Each path below is one point turned by a fixed rotation once a step. After each direction that follows a path, write how fast that rotation turns it, in degrees a step (0 if it stays still).
Each turn is a multiple of 5 degrees from 10 to 175, or 0.
Path 1:
[ 10.8 -10.6 -12.3 -40.6  30.8  18.1 -20.8   2.5]
[ -9.7 -36.4 -12.3 -31.2  19.3  10.2 -21.7  -2.0]
[-35.8 -45.0  -7.6 -15.0   3.7  14.4  -9.5  -5.9]
[-39.9 -30.2   2.5   1.6 -16.7  30.0   9.5  -1.0]
[-19.0 -11.1  12.3   7.0 -28.3  40.8  19.6  13.3]
[ 10.9   0.9  13.2  -6.2 -32.0  32.6  19.5  31.7]
[ 27.7   2.7   6.3 -24.6 -22.3  12.5  11.6  44.0]
[ 14.1  -4.1  -1.2 -41.9  -3.5 -15.7  11.3  41.9]
[-18.1  -5.9  -6.0 -40.1   8.1 -29.8  10.2  30.1]
[-41.5   6.5   6.6 -29.7  16.1 -24.2   2.4  13.9]
[-51.2  15.5  20.1 -11.8  11.6  -0.3 -10.0   4.2]
[-33.0  20.3  26.0   2.9  -6.7  17.6 -29.3  12.3]
[-12.2  12.5  13.0   5.3 -23.9  22.3 -46.1  19.9]
[  5.7   2.2 -14.6  -2.5 -38.2   8.7 -45.0  23.6]
[  6.4   0.0 -39.0 -11.5 -37.9  -7.1 -21.6  14.8]
[ -9.0   8.2 -48.0 -22.8 -25.2  -8.0   5.3   2.7]
[-16.6  23.0 -37.6 -28.2  -3.9   9.5  17.8 -11.9]
[-16.8  29.9 -13.4 -32.6  13.9  33.5  12.1 -11.7]
[ 15.3  12.0 -14.5  -3.0 -17.6  -2.3  19.4   6.8] => 40
[  2.7 -18.9  17.9  -2.4   3.6   1.0  21.1  13.6] => 20
[-14.5 -17.2 -18.1  -3.0  -1.6 -20.8   5.8  -4.8] => 55
Path 2:
[ 12.9 -12.0  11.4  -1.5  34.7  39.9   8.0   5.6]
[ 13.0 -11.8  21.5  13.2  41.4  13.2  14.5 -24.6]
[  4.3 -25.2  19.4  12.8  30.7  20.0  28.4   7.6]
[ 16.9 -18.1  28.5  15.1  30.5  28.4  -9.4  -6.5]
[  2.4 -38.8  25.5  18.0  30.6  -1.8  13.8 -12.9]
[  7.6 -39.0  19.4  11.2  20.5  25.1  -3.3  17.0]
[  5.1 -34.5  21.9   5.6  32.3   7.8 -15.9 -16.1]
[ -2.0 -52.0  10.2  -1.8  22.0   5.7   9.0   3.1]
[  8.5 -36.6  11.5  -9.6  28.1  26.2 -22.0  -1.9]
[ -2.4 -38.4   1.3 -11.4  38.8   1.3   2.1 -20.9]
[  0.5 -37.0  -6.7 -18.0  34.4  28.1   5.7  11.4]
[  8.3 -18.5   3.8 -16.8  40.3  20.4  -8.8 -22.9]
[  2.1 -27.1  -1.1  -9.8  35.6  13.9  26.4  -6.3]
[ 12.1 -12.9   6.9  -7.9  38.7  39.5   1.3   2.5]
[  7.8 -10.5  11.4   2.9  41.7  11.9  17.7 -26.9]
[  6.1 -21.9  13.3   7.8  31.7  30.0  26.2   8.3]
[ 17.6 -10.8  25.3  12.9  38.2  28.6  -2.4 -11.2]
[  3.1 -29.3  23.4  16.8  31.9   6.7  24.4  -8.0]
[-3.2 -9.2 -6.6 -1.4 -7.9 10.6 14.7 28.4] => 140
[-23.3  -2.8   1.0   3.2 -14.7  17.9   2.4 -15.2] => 0
[ -4.4 -23.7   6.1   4.5 -11.4 -13.0 -19.4   5.2] => 25
Path 3:
[ 19.4 -14.0  10.8   7.7  39.2   2.3  -6.0 -25.9]
[ 15.7  -4.1  -3.3 -13.2  36.5   6.1  27.0  17.0]
[ 20.6  31.5 -17.2  14.7  27.5  -2.3  10.8 -11.8]
[  6.7  -7.9  13.8   9.3  28.7  21.9  26.1 -28.2]
[ 17.7  13.4  -7.2 -15.1   7.6   0.2  44.2   1.7]
[ 27.2  16.4  -0.4  14.5   3.1  -8.5   9.9 -40.7]
[ 20.2 -24.4  20.3 -17.4  10.6   6.7  23.1 -23.7]
[ 37.4   7.2 -16.4 -21.8  11.4 -24.6  15.0   3.7]
[ 27.4  -2.6   4.4   8.3  29.6 -11.9 -10.6 -30.0]
[ 21.7 -22.1  10.6 -17.6  36.2   8.3  15.2   3.7]
[ 25.1  24.2 -20.4   5.1  31.0 -11.9  11.4   6.7]
[ 11.7   2.8   8.1  21.9  33.3  15.1   6.3 -26.3]
[ 12.4   0.0   0.6 -10.2  22.6  16.3  44.4   3.9]
[ 21.0  32.1 -12.7  11.3   3.8  -5.4  22.3 -19.5]
[ 16.6 -11.0  18.2  -0.1  10.7  12.4  21.0 -37.4]
[ 29.3  -2.9  -1.7 -25.0   6.7  -8.1  35.7   2.4]
[ 35.6  12.1  -3.2   3.8  11.0 -22.6  -5.8 -30.2]
[ 24.3 -25.7  17.3 -12.0  32.6   3.1   6.5 -12.0]
[ -8.6 -21.8  18.9   0.6   6.2  14.7  -1.6 -13.1] => 130
[30.1  6.6 10.3  2.3  3.6 15.9  0.1  3.7] => 0
Path 4:
[  6.3  -6.5   6.6 -16.0 -28.1  33.5 -28.0 -26.3]
[ -7.5  30.1  -9.7  -5.8 -19.4   2.8 -40.2 -20.1]
[  4.6   7.4 -40.8   4.7  -5.4 -10.5 -12.1 -39.9]
[  6.4 -25.8 -19.3   6.6  13.9  20.4 -16.8 -37.1]
[ -0.9  14.0  11.5   6.5  18.4  34.3 -21.2 -35.8]
[ 19.0  32.4   9.6   5.9 -14.5  12.5   6.2 -44.1]
[ 16.9  -6.6   1.4  14.5 -43.3   8.8 -11.4 -30.5]
[ -7.5   3.6  -9.5  30.4 -14.3   9.2 -46.2 -13.9]
[ -1.1  22.0 -26.8  33.0  13.9  -4.9 -12.2 -26.5]
[ 18.6 -14.6 -14.3  30.2   9.5  14.5  15.5 -37.5]
[  1.0  -3.6  22.8  27.2   0.5  42.4  -7.6 -21.1]
[ -3.4  42.3  15.8  25.8 -19.0  15.0  -2.9 -17.7]
[  3.0  12.9 -15.3  35.2 -40.8  -4.9   6.1 -16.3]
[ -8.9 -19.3 -22.8  46.4 -13.7  13.5 -10.4  -0.2]
[-21.7  16.7 -16.8  40.6  23.1  21.2  -2.9  -8.2]
[ -1.2  19.9  -6.4  28.2   8.7  21.1  41.3 -20.3]
[ -0.5  -9.7  12.4  21.5 -26.3  38.6  25.7  -8.2]
[-25.4  20.4   6.4  21.2 -30.8  28.6 -10.4  11.9]
[-16.1  -1.5  -9.6 -17.6  -2.2   7.8  14.9  19.7] => 10
[ 2.9 -4.5  4.4 -1.2 29.1 12.9 13.9 -9.3] => 65
Path 5:
[ 13.6  21.8  -7.9  21.3  -7.7  35.7 -16.6  -1.9]
[ -1.6   5.4  -8.6   2.6  10.1  33.3 -35.8  -5.5]
[ 11.3  -6.7   7.7  14.0  29.5  35.1 -15.7   0.0]
[30.9 -1.9  0.7 24.0  0.2 32.6 -9.1  0.9]
[ 12.8  -8.0 -12.9   9.1 -13.3  31.5 -26.7 -10.5]
[  6.9 -20.2   0.9  -4.5  17.6  25.2 -30.0 -16.0]
[ 29.0 -15.6  13.3   9.2  12.1  22.6  -5.6 -18.1]
[ 33.3  -1.5   0.2  12.8 -20.1  18.9 -12.5 -21.4]
[ 12.2  -7.4  -3.9  -6.0 -10.4  17.5 -32.5 -30.8]
[ 13.1  -9.3  17.3  -4.5  18.1  11.0 -19.9 -35.2]
[ 28.5   6.9  16.3  12.3  -2.2  14.8   0.1 -31.5]
[ 16.4  17.4   0.1   1.9 -19.8  15.3 -17.9 -34.9]
[ -2.7  15.5   9.1 -10.0   7.0  15.1 -27.7 -34.5]
[  9.9  18.3  24.4   6.3  23.2  18.0  -6.1 -25.5]
[ 17.7  31.0   8.2  18.3  -3.9  20.6  -2.6 -17.4]
[ -6.2  30.2  -7.6   3.5  -6.0  25.9 -27.2 -20.3]
[ -5.9  17.7  10.6   4.7  28.2  27.8 -22.1 -12.9]
[15.1 17.7 13.8 22.7 15.1 30.5 -2.4 -2.5]
[  6.9  -3.5   9.1  -9.8  -8.9 -16.7   4.2 -26.9] => 20
[ 10.6  11.7 -11.3   9.8 -28.7   1.6   5.5   3.1] => 100
